runs of hidden systems:
C, run 1 (8 x 22):
[[-21 -19 -10  -3 -10  28 -42 -28 -19   9 -28  21 -12   6   5 -14  -4  -1
   26   5  11  18]
 [ 34 -11   4  31   1  28   0 -16  44   0   3   7  -6 -21 -10 -35  -8  -9
   -3  -5  -7  10]
 [ -4   5  -3 -22 -10 -10   6  16  -9  17   5  49  29 -26  -9 -33   4   1
   19 -10 -14  -8]
 [ 11 -23  16   1  15 -32   8  30  14 -41  -5 -14   1 -30   7 -12   6  -9
    4   3  29  -7]
 [-13  32  15  -1  14 -23   0   2 -17 -11  15  15  31  -9   0  25   7  -3
  -40   2 -27   5]
 [-28  -2 -27   1  18   5 -21  20 -25 -25 -21 -17  -8  21   4   6  14  15
    4  21  33   8]
 [ -4  -5  23  31  17  20  -1 -41  16  18  -2 -12  10  15  12   4   3   5
  -34   1 -19  23]
 [-21   1 -25  -6 -19  30 -14   6 -26  13 -29  23 -14  -1 -12 -20  -8   1
   33   6 -17  18]]
D, run 2 (8 x 22):
[[-15 -11   9 -16   7 -19  -7   7 -12  -1  -4  25  25 -16   8 -19  10   3
    8  -1  13  -3]
 [  6  -5  -4   7  -6   0  -5  16  -2 -31 -14 -17 -28 -12  -6   7 -12 -15
   11   7   2   7]
 [  7   6  23  -4  10 -23  18   3   7  -1  18  10  22 -14   2  -3   0  -7
  -27 -11 -12  -3]
 [ -7  20 -23  -7  -3   7 -28  -2 -19 -19   3   7 -14  14  -9  22  -6  -6
   -7   6   8  -1]
 [ -1  -8  24  20   7   6  15 -23  13  15  -4 -18   5   5  11   5  -1   1
  -21  -2 -21  14]
 [-20  13 -19 -17  -6   7 -13   5 -26  14  -4  31  15   3  -6  -8   5   9
   13   2  -6   1]
 [ -1 -18   1  26  11  12   5   6  12 -12 -21 -33 -15   2   6  -6   4   6
    3  12   8  13]
 [ -9  -7  18 -25  -3 -28   8   7 -13  10   3  27  24 -19   7 -12   3  -4
    8 -12  -4  -9]]
P, run 3 (8 x 22):
[[  0 -37  10  -5  -7  18  -3 -27   9  21 -16 -14 -28  24  14 -13 -15  -4
   13 -10  20   5]
 [ 21  13  11  -7  -5  -7  34  20  11   1  20  11  -3 -15 -15 -13 -21 -18
  -21 -19 -28  -2]
 [ 16   3 -24 -11   1  -1 -21  -1   6 -21  15 -10 -19  20  -4  12  -1   0
    4   1  48 -22]
 [  9 -19  40  16  19 -10   5 -23  26  -1   5   2  19 -15  15 -15   1  -9
  -28  -9  -1  11]
 [  6  35 -16   2 -11   6 -27  -8 -13 -25  10   6 -16   1 -16  35 -13 -16
  -13   5 -15   1]
 [ 10 -14  -8  38  18  23   0  -8  33   0  -9 -21   6   1   4 -21  20  19
    2  15  13   9]
 [ -1  29   4  -7 -10   6  -3 -29  -6  31  21  28  19   8  -6  15  -3   0
  -18 -11 -32  -1]
 [ 14 -12 -27  10 -14  29 -22   0  12  -9 -15   5 -23 -10 -12 -24  -4  -2
   38   8  18   2]]
F, run 4 (8 x 22):
[[-13   4   5  18  12   8   6 -15   3  24  -1   3  30   5   8  -4  19  20
  -11   6 -16   9]
 [ -5  -9   2  17 -11  12  10  -1   1  17 -22  -7   3 -13   1  -7   5   8
   25   8 -28  12]
 [  4 -13   8  -2  -3  -8  33  29   7   5  -6  -5   0 -15  -2 -23  -3   1
   12  -5  -9   0]
 [  1  -8   4 -27 -14 -23  14  11  -8  11   5   0  -1  -1   5   3  -3   0
   21 -10   8 -20]
 [  7 -11  15 -10  -3 -27  -5  -5   0 -18   4 -12  -4  -7  11  22  -3 -11
    6  -2  16 -13]
 [ -3  16  10  -3   7 -18   0  -4  -9 -11  11 -10   6   7   5  32   1  -5
  -25   1  -4  -4]
 [-11   9  -8  15   9   2  -7  -6  -5  -4  -4 -21   8  13   6  24  18  15
   -5  16   0   2]
 [-11  -4   3  17   6  16  13  -2   0   8 -14 -22 -10  15   4   2  -3   7
  -10   6 -12  16]]
H, run 5 (8 x 22):
[[-10  15 -19  -6 -11  10  -5  22 -21  -9 -11  18  -8 -11 -16  -8  -9  -6
   11   4 -16  10]
 [ -6 -17   0 -20   6 -16  11  27  -7  -9  -4   2  -4  -2   3 -19  -4  -1
    7  -5  26  -8]
 [ -5  -7  14 -15  -8 -15 -17 -16  -9   2  -1  25  15 -16   8   2   0  -8
   11  -6  -1  -4]
 [  2   2   7   7   0 -16  -7  10  -4 -32  -8 -12  -6 -18   0  18  -1 -11
    2   9  -2   4]
 [  0  -4   1   8  21   0 -17  -8  10 -14   4  10  16  -3   4 -13  10   3
  -15   4  22   3]
 [-12  -1 -12  10  -5  11 -18  -8 -11   1 -18  -8  -1   3   4  11  11   9
   20  15  -1   6]
 [ -9  -3  -1  10  11   8  14  20   1  -2 -13   1   4  -8  -3 -25   1   3
   -5   4  -9  14]
 [-17  10 -14 -18   0  -3  -5   8 -22   7   1  16   8  11  -2   1   4   8
    4   0   5  -6]]
P, run 6 (8 x 22):
[[ 15  -3   2  -9 -29 -17  16   1   5  25   3   2  16 -23   1   8  11   9
   46  -2 -18 -24]
 [  9 -12   4 -16 -24 -27   1   5  -2   2  -3  -2   5 -24   6  12   8   1
   48   1   4 -24]
 [  2 -11  19  -6  -9 -37   9  10  -4  -9  -7 -11  14 -30  12  16  14   0
   27   5  -4 -14]
 [ -8  -2  10  -3 -10 -29   2   4 -16 -10 -11 -24   2 -12  11  38  10   1
   21  10  -9  -8]
 [ -7 -12  12  10  -6 -14  19   7  -5   3 -17 -37  -3  -3  12  23   9   8
   18  10 -15   1]
 [ -2   1   4  -4 -16  -9  27   4  -8  17  -3 -29 -12  11   5  27  -2   6
   11   0 -21  -8]
 [ 12 -16   3  -7 -16  -3  24   4   6  13  -3 -29 -24  11   4   9 -11   0
   20  -7   2 -12]
 [ 19  -8  15 -12  -9 -18  29   4  13   8  14 -15 -10   2   3   7 -12  -7
   -1 -15  -1 -17]]
H, run 7 (8 x 22):
[[ 27 -26  13   5  -4   3  -1 -17  35   7   5  11   4 -20   4 -31  -2  -6
   16 -10  15  -8]
 [ 22  22 -24   6 -24   7 -20  -3   3 -11   5  12  -3 -23 -18  15   4  -4
   30   9 -12 -10]
 [ 22 -13  -7  12   8  -6  17  29  28 -16   1 -14   1 -20  -5 -25  10   6
   19   6  20 -11]
 [  7  10 -13   0  -9  -2 -18 -11   4  14   9  31  34 -19  -5  -8  24  14
   26   5   0 -15]
 [  4  -1  -4  13  -7 -18  18  31   0 -14 -14 -27   4 -25   0  13  18  11
   32  17 -11  -7]
 [ -2  10   3   5  22 -14   5   9  10   3  15  25  49 -17   1 -21  26  15
  -14   2   1  -5]
 [-17  10  -9   3  -6 -19  -3   3 -19   2  -9 -23  18   2  11  40  28  23
   25  21  -5 -12]
 [-12  -6  25  23  28 -11  27  10  10   2  -5  -9  32 -13  11 -16  16  11
  -27   6 -17  16]]
G, run 8 (8 x 22):
[[ 14  -8  -9   1   3  22  -8   1  14 -10   0  11 -24   1 -10 -30 -21 -15
   -6 -10  18   7]
 [ 15   3   7  21  14  16   5  -2  25  -8   7  12   5 -14  -9 -29  -7 -10
  -26  -4 -12  16]
 [ 17  -3   0   5   4  15 -31 -24  18 -11  10  28   0 -10  -6 -21  -8 -13
   -6  -6  17   3]
 [ 10  -2   6  26   4  11 -15  -3  14 -23 -12  12   4 -36  -7 -18  -1 -13
    2   9 -16  19]
 [  5  12   5   6   0   5 -33 -29   4  -2   9  39  24 -22  -3  -4   6  -7
   -5   1 -10   4]
 [  1  -9   2  11  -7  -5 -28  -2   0 -22 -18  15  13 -40   1  -8  12  -5
   31  14   1   6]
 [ -9  11  20   7  -6 -13 -16 -22 -12   1  -3  21  31 -27   6  17  12  -3
    1   6 -32   8]
 [ -9   2  -8 -14 -15 -20 -31  -1 -20 -11  -8  17  14 -21   3  16  15   2
   38  10   9 -12]]
E, run 9 (8 x 22):
[[  2 -20   8 -10   9   1   4   0   9   2   2  12  -4   2   5 -29  -9  -6
   -5 -13  23   0]
 [  5   2   6  -7  -2  10  -1  -8   2   4   7  23  -4  -3  -6 -18 -17 -15
  -14 -14  -8   7]
 [ 14  -2   5  -3   8  -6  -7   0  14 -16  14  14   2 -11  -3 -13  -5 -12
  -12  -7  17  -6]
 [ -5  -8  20   0   9  -4  -9 -18   2   3   2  17  13  -4   8 -10  -4  -8
  -19  -8  -2   9]
 [  6   0  -3  11   4   9 -21  -7   8 -16  -2  15   0 -15  -5 -12  -1  -8
   -3   4   4   8]
 [ -3  -6  10  13  19   2   5   1  11  -1   0   5  15  -5   6 -19   7   3
  -18   1   2  10]
 [ -3   0  -1   5  -3   7  -8   0  -3   1  -9  23  11 -20  -5 -17   2  -2
   10   2 -11   9]
 [  6 -10   8  10   8  -5  13  16  12 -14  -5  -6   0 -18   0 -17   0  -4
   -2   1   1   5]]
F, run 10 (8 x 22):
[[-15  -9  31 -18   1 -23  10  -3 -17   4  -3  11   6  -6  12   3 -13 -16
  -17 -14 -14   7]
 [-13  11  -8  -2  -3 -21 -12  17 -21 -18  -9  -1  15 -15   1  23  18   6
   20  16  -1  -6]
 [-22 -20  29   0  22 -15  10  -1  -7  -2 -11 -15   8   9  21   0   3   1
  -23  -1   7  13]
 [-22  17 -10  -6 -15  -3   2  13 -33   2 -16 -11  -8   4  -3  28  -1   3
   15  11 -26   4]
 [-11 -22   2   9  21  -7  11  25   3 -21 -16 -30  -6   6  11 -10   8   7
   -4  10  26   6]
 [-17   5  -3 -26 -13   2  13   6 -28  18  -5  -6 -23  31  -1  16 -21  -4
   -6 -10 -11   1]
 [  5  -5 -22   7   3   0 -15  19   0 -35 -10 -24 -21   1  -4   9   5   2
   18  15  33  -6]
 [ -7  -1   9 -16  14   6   9  -6  -5   5  10  -4 -20  37   2   0 -25 -11
  -44 -18  10   5]]
C, run 11 (8 x 22):
[[-17  15 -24  -2  20   4  -8  29 -14 -18  -1  17  13   3  -9 -17  11   9
  -13   9  15   6]
 [-16 -20  22  11  27  -4  -5 -13   4  -3  -9  -4  15   6  18 -12   9   5
  -24   1  15  15]
 [-17   7   0   7  -1  14 -19  -3 -20  -9 -17  18  -3  -8  -4  -6  -9 -11
   -6   5 -21  25]
 [  3  -5 -11  15  17  21  10  15  15  -2  -4  -2  -2   3  -6 -34   2   7
   -9   3   9  11]
 [-15 -11  22  -9   3  -6  10  -5  -8  18  -6  21  16  -7   7 -20  -5  -4
   -7 -11 -13  10]
 [ -2  -7  -1  -3   2  -2   3  28  -8 -27 -12  -1 -18 -13  -6 -13 -14 -15
    1   0   5  10]
 [ -2   9   8  -1  18  -4  19   8   5   4  14   5  12   8  -1  -8  -2   0
  -37  -8  -5   3]
 [-25  -9  -2 -20   3  -5  -9   9 -28  -5 -12   6  -9  13   6   0  -8  -3
    0  -2  15   5]]
E, run 12 (8 x 22):
[[-14   4 -11 -18   1  -9 -16   2 -21  -6   0   4   0  14   4  15   3   3
    2   2  21  -9]
 [-11 -13  -4  -6   3  10  -4  -7  -8   6  -9 -13 -18  27   7   2  -7   2
   -2  -1  17   4]
 [ -1  11 -22  -8  -2  19  -1   1  -3  11   7   5 -10  25 -10  -4  -6   5
   -5  -3   7  -3]
 [  9  -9  -6 -15  -1  -1   6  -1  10  14  12   3  -3  15   1 -11  -3   4
    5 -11  24 -16]
 [  9  -5   8 -12 -11   6   2 -21   6  20   9   8 -10  10   1  -3 -16  -9
   -3 -15  -3  -4]
 [ 24   5  -1  -2  -3   1  -9 -15  19  -6  21   7  -5   0  -5   4  -8 -10
   -9  -9  10 -11]
 [  7  -4  16   2   7  -4  -7 -29  14   8  13   7  15   2   9   3   3  -2
  -17  -7   7  -4]
 [ 10  -1   1  13  -1  13 -24 -28  13   0   2  12   5  -8  -1  -3   2  -3
    2   3   0   4]]
G, run 13 (8 x 22):
[[-18  -8  38 -18   4 -27  36  14 -20   5  -5  -9  -3   0  11   8 -19 -15
  -26 -15 -26  11]
 [ -1  17 -19 -37   3 -19  -3  26 -19 -19  23  10 -11  21  -8  10 -13  -8
  -15 -12  36 -23]
 [ -3  -5   5  22  29  -9  21  25  10 -28  -5 -46  -6  10   7   8   8   8
  -28  13  15   8]
 [-14  14 -15  -5   8  26 -20 -28 -11  12   9  -1 -16  50   0  17 -12   3
  -34  -5  13   7]
 [ -7 -11 -30  14   9  32  12  34   3  -2 -22 -14 -17  10 -11 -38   3  15
   16  12  14  13]
 [ -7 -10  22   3  14  15  20 -25  13  42   8  15  17  18   8 -28  -5   4
  -34 -19 -12  14]
 [ 10 -25  -7 -24 -11   8  -8  14   2  -9  -7  21 -32  -7  -8 -40 -27 -21
   20 -15  29  -2]
 [ 14   8  28  18  19  -7  29  15  21 -14  11   5  13 -26  -6 -20 -10 -16
  -43  -8 -29  16]]
D, run 14 (8 x 22):
[[  5  -3   3  16  -9  13   4  -6   8  14 -10   9   9 -20  -3 -14   5   2
   16   3 -26   9]
 [  1   3 -13  10   7  -1 -10  13   4 -12  -3   9  18 -17  -3 -12  18   9
   12  10   9  -2]
 [  6  -9  13   8   0 -18  -8  -4   5 -20  -5 -10   4 -21   8  13   6  -5
   12   7   5  -3]
 [  8  18   2   0 -10 -16   3   8  -5  -9   8   4   7 -19  -6  16   1  -6
    2   1 -20  -6]
 [  1  20  -8  10   8  -3  -2   1  -1 -12   9 -13   7   7  -2  23  10   6
  -15   9  -3  -2]
 [-12   4   8  -1  -1  -8  -2 -16 -11  12  -1  -6  11   8  11  24   9   7
   -3   3 -10  -1]
 [-14   7 -12   2  -8   7   8   8 -15  12 -12 -11  -2   9  -2  10   5  13
   12   9 -15   4]
 [-14  -9   2   1   8  -7  18  15  -4   8  -8 -15  10   9   8  -5  12  16
    3   4   3   0]]

runs to name:
run 15 (2 x 22):
[[  6   2  -8  -3  -3  11 -34 -13   1 -13   2  35  -1 -16  -8 -16  -8 -14
    3  -3   9   6]
 [ 20  -5  10  29   5  15 -12 -17  27 -16  -4   2  -2 -23  -3 -11  -3 -12
   -8   4  -9  15]]
 : D
run 16 (2 x 22):
[[ -2 -15   0 -21   5 -10   0   7  -3  -2   3   3  -8  11   5 -11  -5  -2
    2  -8  32  -9]
 [  8   3  16  -5   2  -9  -8 -18   3  -9  13   6  -4   0   2  12 -14 -17
  -23 -11   1  -1]]
 : C
run 17 (2 x 22):
[[ -6   4  13 -12 -14 -15   7  -7 -13  17   1   9  13  -9   4  14   1   0
   10  -4 -24  -6]
 [  1  -1  -2 -19 -11 -24   2  14 -10  -6   2  -2   2  -9   2  13   4   0
   22   0   9 -19]]
 : G
run 18 (2 x 22):
[[-18  13  -4  13  11 -12   2  -2  -7  17   0  -5  47   1  11  15  42  34
    5  19  -9  -6]
 [-18 -17   6  26  -1  -1 -12  -4  -9 -12 -36 -29   2 -15  14  17  18  10
   29  26  -9  16]]
 : C
run 19 (2 x 22):
[[ 18  14   1   9 -28  16  11 -30  11  33  10 -13 -11   9  -6  28  -7   2
    8  -5 -40  -5]
 [ 36  -6 -16   8 -24  19  10  -7  31  16   6 -10 -19  -4 -12  -8  -5   2
   35  -3   1 -17]]
 : P
run 20 (2 x 22):
[[  1 -10  13  28  14  27  19   0  17  -1 -14 -15 -17   3  -3 -23 -15  -8
  -27   0 -21  32]
 [-22   2  -5 -19  -5  15  23  22 -23  27 -11  26  -1   7  -9 -34 -14   1
   -2 -11 -24  15]]
 : C
run 21 (2 x 22):
[[-19   4 -20   4   8  11  -3  24 -17 -16 -16 -14 -14  13  -5  -1   1   7
   -1  13   9  11]
 [ -7  -8  15  12  14  11  15 -17   9  20  -1 -11   5  17   9  -7  -1   6
  -25  -4  -9  15]]
 : C
run 22 (2 x 22):
[[  7   3 -34  14  -9  29 -13  13   3 -17 -15 -11 -30   2 -15  -7  -5   0
   23  13   8   7]
 [  3 -15 -12  -5   0  17   8  16  10  11  -7  21   0  -7  -8 -51  -2   4
   18  -6  14   2]]
 : H
run 23 (2 x 22):
[[  3   2  12   8  -8 -21  21  15  -3  -6  -6 -25   3 -19   4  22   6   0
   13   6 -23  -4]
 [ -1  -2  -3  -1 -12 -11   8  -1  -6   6  -5 -31  -9  12   8  33   7   9
   19   6  -1 -13]]
 : P
run 24 (2 x 22):
[[-21 -22  19  -3  16 -25   3   9 -12 -16 -16 -22   3   2  21  10   8   2
   -4   6  19   4]
 [-26  15 -16   1  -5  18 -13   2 -31   1 -19   5 -12  11  -6  10  -7   0
   -1   9 -22  21]]
 : E
run 25 (2 x 22):
[[ 10  -2   4 -25  -8 -22  18   2   5  20  20   5  11   5   4   1   2   4
    8 -14  10 -28]
 [ 14  -7  14  -1 -11 -20 -13 -22   8  -8   5 -12   2 -11  10  28   3  -6
   14   1   8 -16]]
 : F
run 26 (2 x 22):
[[  1  13 -18  15   9  24 -13  -1   5  -6   0   8  -1   5 -10 -12   1   2
  -11   6   0  11]
 [ -1  -9  -2   1  12   1   7   8  11  10   3   9  17  -1   3 -26  12  12
    2  -2  15  -4]]
 : E
run 27 (2 x 22):
[[ 12   7   5 -11  -5 -14  12  -7   6   6  20 -16  -5  16   2  24  -5  -1
  -11  -9   5 -19]
 [ 18 -19  14   6  -5   1  -1 -15  18  -7  -1 -18 -22   0   6   5 -14 -13
    2  -5  11  -2]]
 : P
run 28 (2 x 22):
[[-19  27 -26  -1  10   2 -22  -5 -21  -7   6 -16   4  36   1  43  16  17
  -14  15  17  -8]
 [-13  -9   0  30  17  30 -11 -20   4  -7 -20 -33 -21  28   8   7  -3   5
  -22  12   5  26]]
 : F
run 29 (2 x 22):
[[ -4 -13   0  -6   8 -21   5  14   2  -1  -1  -3  22  -9  10  -7  23  16
   18   5  24 -15]
 [ -9   4  12   8  -1 -14  -5  -7  -7   3  -6   9  31 -24   7   7  20   7
   12   9 -20   3]]
 : H
run 30 (2 x 22):
[[  6  -6  16 -16  -5 -33   2   0   0  -8  10  -3   8 -11   9  17   3  -5
    7  -5  11 -20]
 [  1   8   3  -2  -6 -18  -1   6 -11 -19   0 -19 -10  -2   1  35  -4  -8
   -2   5  -5  -5]]
 : G
run 31 (2 x 22):
[[ -7 -28  -7 -11 -19  -3  26  25  -7  23 -25 -13  -7  -3   5 -21   7  16
   55   2   5  -9]
 [ 13 -17  -6 -14   1 -22  33  47  11 -10   2 -19  -8  -9   0 -20   2   3
   20  -4  27 -22]]
 : D
run 32 (2 x 22):
[[-21  -5  15 -29  -6 -32  12   9 -30   1  -5 -17  -7  12  14  33  -6  -4
    3  -4   1  -8]
 [ -7 -25  15   1   0 -13  25  21  -6 -14 -22 -41 -27   3  12   8 -11  -6
    6   1   3   7]]
 : P
run 33 (2 x 22):
[[ -8  -2  10 -15   0 -17 -17  -6 -16 -20  -1   2  -8   1   7  20 -10 -15
   -8  -2  11   0]
 [-10  17 -11   6   8  -5  -2  21 -14 -22  -4  -7   2  -4  -5  14   7   3
   -7  12  -5   5]]
 : G
run 34 (2 x 22):
[[ 21   0  29  27  12 -15  13 -27  37  13  19  -8  40 -18  11   7  24  11
  -17   0 -16  -7]
 [ 12   6   9  27 -16   3 -27 -33  11   1  -7  14  25 -42   1  12  19   2
   27  15 -31   5]]
 : E
